The same turns and mirrors carry the whole set onto itself and the rows of a family onto each other. Which other rows belong to the same family as each row named below? List them in the order they appear above.
These 16 rows form 4 families of 4 rows each.
j_666: -5  -4  -7  -3  -20  -15  6  -12  -13  5  3  13
j_652: -5  -4  -5  -7  -16  -16  10  -13  -12  9  2  11
j_581: -3  -3  -4  -1  -17  -13  7  -11  -11  6  5  15
j_267: -5  -5  -4  -5  -19  -15  7  -15  -15  4  3  11
j_179: -13  4  -3  1  4  5  3  7  -7  -5  -21  3
j_329: -12  -3  7  -2  -23  -7  0  -5  -4  8  -22  -7
j_629: -12  3  -3  -2  6  6  3  5  -9  -3  -20  4
j_396: -9  2  -3  0  6  5  5  6  -2  -2  -21  4
j_901: -12  -1  6  -4  -26  -6  -4  -4  -7  4  -21  -4
j_573: -13  8  -27  9  -8  -8  10  -5  -1  -6  -5  1
j_514: -14  9  -26  10  -10  -7  12  -5  -1  -4  -6  -2
j_625: -13  -3  6  -5  -25  -5  -2  -1  -6  4  -21  -7
j_728: -10  0  -5  4  5  6  3  6  -6  -5  -20  3
j_907: -11  8  -27  6  -6  -11  10  -8  1  -3  -6  -1
j_861: -10  -1  3  -4  -26  -8  -5  -6  -3  4  -22  -7
j_128: -9  7  -28  6  -10  -8  10  -6  -2  -6  -4  1

Which other rows belong to the same family as j_329? j_652, j_396, j_907
Which other rows belong to the same family as j_861? j_581, j_629, j_514
Which other rows belong to the same family as j_625? j_267, j_728, j_128

The same turns and mirrors carry the whole set onto itself and the rows of a family onto each other. Which other rows belong to the same family as each row named below? List them in the order they appear above.
These 32 rows form 4 families of 8 rows each.
j_599: -12  7  -10  -13  -5  6  -1  -30  4  5  -16  3  13  0  5  -1  -5  6  15  -11  -22  12  -5
j_500: 4  19  -2  -6  10  9  -14  -10  -9  20  6  0  12  5  6  -9  -1  9  10  -10  -5  3  -5
j_156: 2  27  2  -1  11  8  -9  -8  -11  18  6  0  11  -1  6  -9  -2  14  13  -5  -4  5  -6
j_449: 0  8  5  -3  0  -1  1  -18  -12  23  -5  22  2  2  8  -4  -14  18  20  6  -32  8  -5
j_263: -14  6  -13  -14  -6  11  -1  -22  3  1  -10  6  10  2  10  -7  -6  7  16  -12  -24  10  -7
j_726: 3  5  5  -19  4  -10  -7  -22  -13  9  -13  0  -10  -3  -4  8  -6  8  23  -5  -9  -1  -6
j_416: -11  20  6  -17  -2  -2  -11  -15  1  -1  -6  -5  1  3  -5  -6  6  3  -1  -12  0  -8  1
j_130: -3  10  4  0  4  3  3  -13  -13  24  -5  17  3  1  7  -5  -18  18  19  9  -29  10  -1
j_286: 4  6  4  -19  7  -6  -6  -25  -12  9  -13  4  -10  -4  -7  7  -8  11  18  -10  -12  4  -8
j_409: 6  22  -3  -4  10  8  -12  -13  -9  16  8  3  11  1  11  -6  -9  10  11  -7  -7  8  -4
j_874: -22  22  2  -5  -10  13  -1  -8  -7  9  -1  16  16  5  10  -15  -9  8  1  7  -20  -1  7
j_869: -7  20  26  -5  -1  -1  -12  -8  -21  10  -6  10  -3  4  -3  -3  -3  11  10  13  -9  -9  11
j_647: -18  19  2  -2  -8  13  -5  -4  2  8  -5  16  21  8  10  -9  -4  7  1  2  -20  -7  7
j_118: 3  10  8  -18  4  -6  -6  -24  -16  13  -10  0  -15  -5  -6  2  -5  11  21  -2  -11  7  -6
j_614: -3  23  22  -9  0  -6  -14  -4  -19  16  -8  10  -5  4  -1  -2  -7  12  5  13  -13  -9  8
j_568: -19  19  5  -2  -9  14  -6  -3  -1  14  -5  15  16  5  12  -13  -2  10  -4  5  -22  2  6
j_316: -15  17  6  -19  -4  3  -13  -9  -2  0  -12  -6  4  0  0  -2  6  0  -2  -7  0  -8  4
j_165: -20  8  12  -14  -14  -4  2  -18  -5  1  -21  15  -6  -3  -1  3  -8  8  9  9  -28  -3  6
j_827: -6  9  4  -2  -2  9  1  -15  -16  20  -9  21  4  -1  9  1  -16  14  22  13  -30  7  1
j_538: -19  4  8  -16  -15  1  -2  -24  -2  1  -20  16  -6  3  -5  1  -9  3  9  5  -26  -5  9
j_306: 0  21  22  -7  2  -5  -10  -6  -18  18  -5  10  -4  0  -4  0  -3  12  4  11  -8  -9  8
j_493: 7  22  2  -6  13  6  -9  -10  -12  20  4  1  11  6  11  -5  -1  8  9  -7  -6  4  -7
j_426: -12  1  -12  -12  -4  9  2  -21  4  6  -9  5  10  -1  10  -4  -1  6  13  -14  -18  10  -9
j_768: 6  9  8  -12  6  -5  -9  -24  -6  9  -12  0  -11  -3  -10  7  -1  8  22  -8  -9  1  -4
j_743: -23  7  13  -15  -13  -1  1  -17  -5  4  -24  12  -5  0  -7  -1  0  8  10  6  -25  -9  7
j_36: -4  13  5  -4  7  2  2  -22  -12  20  -6  22  -1  1  6  0  -14  19  21  10  -28  11  2
j_760: -12  18  5  -13  -9  9  -11  -10  -1  -1  -9  -5  6  1  -6  -7  4  -3  2  -10  -2  -11  1
j_106: -12  17  6  -20  -7  3  -14  -15  -1  -2  -11  -2  3  0  -1  -1  8  -1  1  -10  -3  -11  4
j_351: -9  10  -16  -12  -2  11  2  -24  7  8  -8  6  8  -3  5  -4  -7  6  13  -13  -21  9  -8
j_192: -3  21  20  -6  1  2  -9  1  -18  15  1  12  -8  2  -1  -5  -4  12  5  10  -9  -11  8
j_675: -19  20  6  -2  -11  11  -5  -4  -2  12  -3  11  16  6  13  -13  -1  8  2  9  -19  -4  11
j_871: -22  3  8  -16  -17  -4  -4  -16  -2  2  -21  15  -6  -3  -1  0  -8  11  9  6  -25  -5  7

Which other rows belong to the same family as j_449? j_726, j_614, j_568, j_316, j_493, j_426, j_871
Which other rows belong to the same family as j_106? j_500, j_263, j_130, j_286, j_165, j_306, j_675

The same turns and mirrors carry the whole set onto itself and the rows of a family onto each other. Which other rows belong to the same family as each row named below? List them in the order they appear above.
These 20 rows form 4 families of 5 rows each.
j_668: 8  5  7  3  0  0  7  7  4  8  -11  -4  -2  18  -12  27  9  -6  5  -14  -1  5  -14
j_905: 10  -5  1  8  -7  4  15  -3  -10  22  -17  -2  19  0  -3  14  28  2  -7  -15  -12  16  -5
j_811: 12  -17  18  7  5  10  7  0  -20  8  -10  2  -1  7  -8  23  -3  -6  -3  4  4  3  -14
j_988: 11  -14  -3  11  0  14  15  -2  -1  3  -18  1  20  4  5  6  31  -7  -12  -13  -20  12  -13
j_305: 2  -4  9  0  -1  5  16  -3  -2  11  -16  3  -9  8  -1  20  8  -1  1  -17  -10  7  -12
j_57: 19  -1  -5  14  -11  7  -2  -2  -9  8  -13  -3  28  2  -10  18  2  -6  -12  -11  -5  33  -14
j_536: 12  -6  -12  18  3  13  13  -11  -8  7  -13  -4  17  17  -15  3  -3  -20  -7  -5  5  17  -32
j_114: 16  -16  -7  12  -3  7  12  -11  -13  -14  -13  -7  35  9  -7  12  8  -4  -10  -8  -6  14  -15
j_200: 4  -18  -7  16  8  12  12  -9  -7  -7  -16  0  12  11  -12  3  5  -20  -14  -1  -8  3  -32
j_507: 8  4  -3  9  -2  10  3  8  4  23  -14  -1  15  6  -9  19  22  -8  -7  -17  -12  21  -8
j_594: 25  -13  2  14  12  22  -1  1  -12  13  -12  -3  3  13  -8  13  3  -15  -6  11  1  3  -20
j_243: 8  -7  -11  13  -9  1  11  -16  -16  5  -17  -6  28  2  -17  13  2  0  -11  -12  -4  22  -15
j_233: 15  -22  12  8  15  17  7  3  -12  -3  -9  2  11  13  -4  18  11  -10  -6  6  -5  -4  -13
j_32: 3  -16  -1  19  1  9  7  -9  -19  14  -17  3  8  1  -18  6  -1  -16  -17  3  -1  12  -31
j_571: 6  -11  2  0  5  13  14  -3  5  -11  -15  1  4  13  3  20  6  -2  -2  -17  -14  5  -10
j_145: 19  -6  6  1  -2  17  -1  5  0  -2  -18  -6  -6  12  -2  23  0  4  0  -12  -5  3  -13
j_249: 11  -6  2  6  -11  15  7  9  0  9  -24  -3  8  8  0  8  29  -2  -8  -26  -10  12  -18
j_142: 16  -5  -1  21  -11  4  1  -4  -11  4  -16  -2  5  4  -12  9  -1  -20  -14  -1  -2  22  -38
j_205: 19  -7  -2  11  -10  10  11  -1  -14  4  -13  -8  36  13  -9  10  16  -5  -6  -18  7  22  -16
j_677: 21  -8  16  13  -2  1  2  7  -15  8  -10  -5  0  12  -11  19  10  -15  -4  7  6  4  -27

Which other rows belong to the same family as j_142? j_668, j_57, j_507, j_677
Which other rows belong to the same family as j_32? j_905, j_811, j_305, j_243
Which other rows belong to the same family as j_205? j_536, j_594, j_145, j_249

The same turns and mirrors carry the whole set onto itself and the rows of a family onto each other. Which other rows belong to the same family as each row named below? List them in the order they appear above.
These 27 rows form 9 families of 3 rows each.
j_553: -30  -4  -23  10  -1  -2  -2  4  -9  14  1  5
j_993: -27  2  -19  12  5  -12  -1  -3  -19  -3  10  -13
j_842: -21  -30  -19  1  7  -9  2  -2  9  -4  -5  -6
j_73: -12  -9  -14  0  13  -2  12  -8  -20  -1  -1  -6
j_661: -20  -7  -19  0  15  10  -6  -10  -5  -11  -4  -17
j_154: -27  -19  -14  1  5  1  -11  2  11  2  -9  -2
j_780: -13  -22  -9  -1  5  -7  8  1  -5  8  -8  3
j_353: -25  -15  -9  9  -4  -19  -7  3  1  8  1  -2
j_206: -14  -15  -17  11  4  -15  3  3  8  -2  17  -4
j_259: -16  0  -23  3  10  6  2  -12  -18  1  1  -12
j_135: -14  -16  -14  6  21  3  -4  -7  1  -15  -7  -8
j_109: -27  -17  -16  13  11  -6  -7  10  9  -5  -4  8
j_697: -8  -12  -17  8  9  -12  6  -5  3  -9  16  -11
j_607: -14  -1  -18  -3  -9  3  3  -12  0  1  -3  -7
j_580: -21  -1  -20  2  -13  0  0  -4  2  5  0  0
j_132: -29  -1  -24  16  19  0  -1  4  -12  -14  5  -2
j_198: -21  -30  -24  5  15  6  0  3  -1  -8  -1  -14
j_952: -26  -7  -18  7  4  -10  10  7  -19  6  2  6
j_959: -32  -27  -27  11  10  2  0  13  0  -3  1  -6
j_483: -21  -14  -28  3  15  -1  8  -10  -12  -15  4  -17
j_870: -12  -18  -13  -1  3  2  -3  -9  3  10  -10  -5
j_247: -21  6  -23  3  -9  2  4  -7  -6  -1  2  -6
j_383: -10  -13  -8  2  7  -9  -3  -13  -5  -4  -1  -18
j_757: -38  0  -26  10  7  4  -7  5  -7  -3  3  -3
j_144: -37  -14  -30  12  5  -11  5  9  -7  -3  7  1
j_196: -30  -18  -30  11  16  7  3  7  -10  -9  5  -14
j_858: -16  -7  -22  13  7  -13  7  1  -1  -8  21  -7

Which other rows belong to the same family as j_132? j_135, j_109
Which other rows belong to the same family as j_206? j_697, j_858
Which other rows belong to the same family as j_353? j_993, j_383
Which other rows belong to the same family as j_959? j_198, j_196
Which other rows belong to the same family as j_780? j_73, j_952

The same turns and mirrors carry the whole set onto itself and the rows of a family onto each other. Which other rows belong to the same family as each row named below? List them in the order they appear above.
These 32 rows form 4 families of 8 rows each.
j_744: -11  -4  9  4  9  8  -15  -11  -10  -8  -7  -6  -11  -6  -11  -6
j_749: 12  18  -13  9  12  6  -3  -11  -15  -28  1  -6  -8  16  -2  -2
j_600: 1  15  1  -13  0  11  -14  -24  -12  -10  6  -7  -16  12  -6  -1
j_776: -6  6  -27  2  11  7  -14  -1  -16  -14  -11  -11  -16  12  -2  11
j_778: -15  -5  3  0  4  9  -12  -11  -7  -4  0  -3  0  -3  -7  -9
j_653: -2  4  -23  3  11  1  -19  3  -15  -13  -10  -6  -23  3  -5  5
j_37: 2  13  4  -12  1  10  -12  -26  -11  -12  6  -6  -13  12  -1  -4
j_785: -15  4  0  -5  9  3  -12  2  4  -12  -14  -16  -6  7  -6  6
j_289: 5  3  2  -6  -14  -4  -1  -13  1  -4  -5  -1  -4  9  -13  2
j_898: 3  11  4  -10  4  14  -11  -29  -14  -13  3  -4  -12  12  -7  -2
j_265: 12  18  -12  10  10  11  -4  -11  -15  -28  -3  -3  -2  14  0  -3
j_216: 11  18  -12  9  10  12  -5  -8  -12  -28  -2  -5  -2  19  -2  2
j_121: -12  -1  0  2  6  0  -9  1  3  -18  -18  -14  -6  8  -13  6
j_99: 12  10  -21  -8  -5  7  -16  -11  -16  -14  -5  9  -4  9  -11  5
j_903: 19  5  -18  2  -8  7  -9  -13  -18  -17  -11  6  -7  6  -9  3
j_350: -13  -2  6  2  8  10  -12  -8  -7  -9  -1  -3  -1  -7  -11  -8
j_297: 3  20  7  -12  4  6  -10  -20  -5  -14  2  -4  -15  11  -6  -5
j_885: -5  -6  -15  14  7  -6  -10  -3  -10  -18  1  -8  -12  6  8  -11
j_605: -14  1  1  2  8  -1  -5  0  3  -21  -14  -15  -3  9  -12  5
j_463: 3  6  -1  -11  -16  -2  0  -13  1  -3  -3  -4  -7  9  -8  2
j_638: -4  4  -24  4  9  2  -13  -1  -17  -10  -11  -9  -22  10  1  10
j_577: 13  17  -16  2  5  9  -4  -8  -9  -28  -1  -3  0  14  6  -5
j_621: -3  -9  -18  15  6  2  -10  -3  -14  -15  -4  -8  -6  1  10  -7
j_597: -7  6  -22  4  13  3  -14  -3  -17  -13  -8  -7  -24  13  0  9
j_56: 2  3  -2  -8  -17  -3  0  -15  -1  -4  0  -6  -3  9  -6  -1
j_854: -12  -4  -1  5  5  0  -5  -2  3  -14  -15  -19  -8  12  -10  8
j_543: 13  7  -17  -1  -5  14  -17  -12  -18  -15  -6  8  -2  8  -12  5
j_886: -5  -7  -16  14  5  -9  -6  -2  -10  -17  -1  -6  -8  9  8  -8
j_602: 5  5  2  -10  -13  3  1  -17  1  -8  -9  -7  -2  12  -2  3
j_806: 15  8  -19  -4  -6  12  -16  -10  -15  -18  -8  6  -1  8  -11  7
j_712: -6  -3  -15  14  8  -6  -11  2  -7  -18  2  -8  -4  6  4  -12
j_119: -14  -5  4  2  4  7  -12  -9  -9  -9  -3  -2  0  -7  -15  -6

Which other rows belong to the same family as j_602? j_744, j_653, j_785, j_903, j_297, j_577, j_621
Which other rows belong to the same family as j_749? j_776, j_778, j_289, j_898, j_99, j_854, j_712

